Each row is where one point has got to under a steady rotation. How many steps took it there?
The counts run from 0 to 445.
[ 50 -18   0  -2  10  11 -37  16 -36  23 -10 -25 -56  40  72  51 -43 -28
  27  23 -52  27 -12  36  28  54  -1 -50  52  22  33  11 -66  -4 -34 -31
  14  25  -1 -31 -24  61  13  22]
249
[ 77   1  23 -51 -20  38  -6   5 -17  16 -20 -45 -59  -6  56  77  27 -33
  74  18 -59 -13  15   2  51 -10 -18 -49  58 -35  30   2  21 -41  -1 -31
  34   5  29  -3 -19   4 -13   3]
123
[ 76  -3  20 -44 -21  39 -43  16 -23  35 -34 -42 -68   8  42  29  39 -45
  60  -4 -66 -47  15  19  35  19 -44 -37   3 -38  39  -5 -28 -14 -16 -36
  21  -4 -21  32  25  13   8 -30]
397
[ 49 -30  15  19   0  10 -25  16 -20  21  -8 -20 -57  45  61  55 -26 -32
  17  12 -51  30 -29  39  55  47 -11 -23  47  22  17  16 -51  -9 -41 -41
  10  35  -2 -41 -26  77  16  28]
242
[ 46 -36  58  24 -18   8 -28   6 -20   6 -27 -10 -70  40  53  54   7 -41
  30  -1 -20   3 -26  44  87  14 -23  -1  46  27   5  -9 -13   3 -42 -47
   5  25 -20 -38 -28  78  23  10]
227
[ 54 -37  17  -5 -27   5 -62 -20 -79 -32 -29 -34 -41  25  87   8  15 -39
  57  14  -1 -16  16  39  48  17 -27 -20  70   9  21   7 -14  38 -35   3
   5  22  28  15  17  36  -8 -26]
287
[ 60 -24  53  38 -25  11 -38  -7 -36   4 -27 -22 -46  41  69  32 -33 -41
  43 -19 -16 -15   8  58  74  33  -5  -1  70   1  16   1 -16  -1 -30 -23
  34  22   3 -40 -10  35 -24 -47]
20
[ 80  -1  15 -32   9  18 -17   4 -11  40 -50 -26 -75  19  42  81 -10 -39
  46  -2 -46   1   2  20  43   3   1 -45  43 -14  32  -8 -20 -48  -1 -46
  56   1 -15  -9 -34  24  11 -17]
431
[ 62  -5  49 -24 -42  52 -51  17 -42   0  19 -47 -22  11  68  19   3 -32
  82  21 -56 -28  24  14  45  29 -35 -41  66  -3  47 -16 -19   1 -16 -11
   3  21  14 -20  -3  13 -24 -10]
314
[ 63 -17  56 -22 -28  16   7   9  -8   2 -31 -31 -67   2  53  79  33 -50
  51   2 -45 -21  -2  22  78 -28 -18 -15  47 -32 -15  24  45 -13 -25 -33
  29  25  43  -5   2  32 -14  -8]
128
[ 60 -22  47 -24 -45  42 -62   2 -59 -18   4 -41 -33  14  75   9  15 -35
  81  23 -30 -35  25  15  49  22 -39 -31  69   3  46 -17 -16  15 -17  -2
  -7  16  13  -8   6  20 -14 -16]
305
[ 60  12   7 -53  17   7 -31  36 -26  39 -53 -29 -68  19  53  64  11 -57
  32  13 -79 -26  10  34  11  18 -17 -49  10 -18  15  29 -34   0 -31 -41
  14   4   2  27  31  27  30   8]
164
[ 63   7   4 -36 -23  -2 -26  25 -26   7 -53 -45 -59  -1  87  44   0 -45
  49  34 -46 -40  10  23  28  22 -12 -48  36 -39   4  37  18 -19 -22  -9
  28  12  52  37  30  14 -20 -22]
363
[ 53 -20   9 -10  -1   1  -4  31 -11  40 -31 -29 -74  27  47  67  30 -51
   2   1 -75  -3 -16  42  48  11 -29 -12   1 -32 -13  49 -14   3 -53 -51
   8  28  24  12  26  60  19  19]
160
[ 67   8  38 -20 -27  40 -28  36 -29  20  14 -43 -34  11  66  43 -23 -34
  69  16 -77 -19  21  20  37  36 -13 -49  69 -21  33  10 -17 -24 -14 -18
  24  25  31 -37  -9   3 -39  -1]
331
[ 67  -8  47   7 -15  20 -47   1 -39   5 -29 -30 -43  30  74  39 -50 -38
  63   4 -22 -21  18  42  50  39   2 -35  72   8  38 -17 -25 -17 -12 -18
  38  10  -4 -32 -16  15 -20 -37]
22
[ 77 -10  53  -6  -1  22 -15   2 -12  31 -52 -22 -73  23  33  68   8 -58
  45 -36 -45 -25  18  54  63 -14 -16  -6  27 -27   9   4  -4 -14 -20 -51
  47   4 -16  -8   5  17   0 -44]
420
[ 57 -47 -42   7 -14   2 -40 -20 -74   0 -14 -46 -47  34  86  19   2 -13
  27  24 -23  41  -4  35  37  47 -25 -24  67   2  23  34 -44   9 -35 -12
  13  31  34  -2 -10  62 -12   7]
275
[ 68  -2 -30 -43 -27  10 -19  23 -29  19 -37 -56 -61   0  81  42  11 -25
  45  42 -58  -9  -3   7  26  45 -26 -57  27 -52  21  39   0 -37 -18 -19
  27  12  45  29  10  25 -20  -2]
365
[ 62 -20 -20   1 -33  -7   6  22 -20  16 -24 -53 -58  13  78  44  14 -21
  29  21 -54   7 -14  24  52  33 -26 -21  32 -52 -12  63  16 -32 -36 -23
  28  30  62   9  11  40 -33   0]
359
[ 64  -5 -26 -37  10  15 -14  31 -24  55 -32 -36 -72  21  49  62  28 -41
  18  10 -81   7  -4  31  21  28 -28 -40   6 -32  18  40 -45 -14 -34 -53
  11  16   6  15  10  41  21  23]
166
[ 57   9  54 -46  -9   6 -14  37  -3  13 -38 -26 -71   6  59  83  17 -66
  43  18 -67 -39  -3  23  48  -7 -10 -41  19 -16  -5  24  15  -6 -35 -30
  13  14  27  13  23  34  23   5]
146
[ 59 -34  42  47 -29  13 -30  -3 -34   5 -12 -29 -49  44  62  31 -29 -29
  42 -18 -24   4  -3  59  79  36 -18   4  65  -3  18   5 -20 -10 -34 -29
  30  28   4 -43 -18  44 -30 -34]
19
[ 62 -23  50  -5 -12  11 -41  -6 -40   2 -72  -7 -75  31  52  55  25 -51
  46  -3   2 -21  -1  46  77 -11 -24  -6  49  12  26 -26   0  11 -23 -45
   7   3 -26  -3 -24  46  29 -17]
212
[ 72 -18 -16 -23 -32  34 -27  10 -23  41 -17 -56 -68   8  45  21  61 -28
  44   3 -67 -12 -11   9  46  30 -64 -24  -8 -54  34  20 -28 -29 -23 -43
  15   5  -6  30  14  41  -4  -4]
391
[ 47 -33  26  19  -8  12 -25  16 -18  19  -8 -16 -64  43  52  55 -11 -35
  26   7 -41  23 -36  33  70  35 -20 -16  41  24  18  -2 -42 -12 -43 -45
   7  25 -16 -43 -34  83  21  24]
234
[ 50 -26  71  14 -14   6 -33  12 -18   4 -38  -2 -71  41  56  59  -4 -56
  34   0 -20 -11 -20  46  79  12 -13 -11  50  34  10 -15 -13  11 -44 -38
   8  25 -16 -30 -16  69  24   1]
228
[ 76 -15  17 -40 -12  39 -49  -7 -51   8   6 -55 -37  14  56  23  17 -47
  66  -2 -75 -23  40  21  15  13 -31 -37  43 -31  39  19 -41  10 -17  -8
  34  14  23  24  38   4 -21 -39]
89
[ 57   0  45  -1 -21   2  -9  29 -20   1 -24 -41 -44  11  76  49 -27 -51
  44   8 -59 -35  16  46  52  19  -2 -25  59 -35 -10  46  22  -7 -31 -14
  34  29  63 -13  26  10 -36 -24]
345
[ 61 -26 -12  -3 -41  -4  -8  12 -22  13 -35 -56 -66   9  75  31  33 -31
  29  16 -45  -9 -17  26  57  23 -34 -13  19 -54 -16  61  20 -14 -41 -23
  22  25  54  30  25  52 -26  -8]
368
[ 55 -19  31 -26 -28  -3 -54   4 -22 -27  -8 -39 -50  13  98  31 -24 -47
  63  39 -38 -25  -7   7  39  34   0 -53  41   6  14  16  -7   0 -31  17
  40  18  45  16  29  48  -8 -32]
55
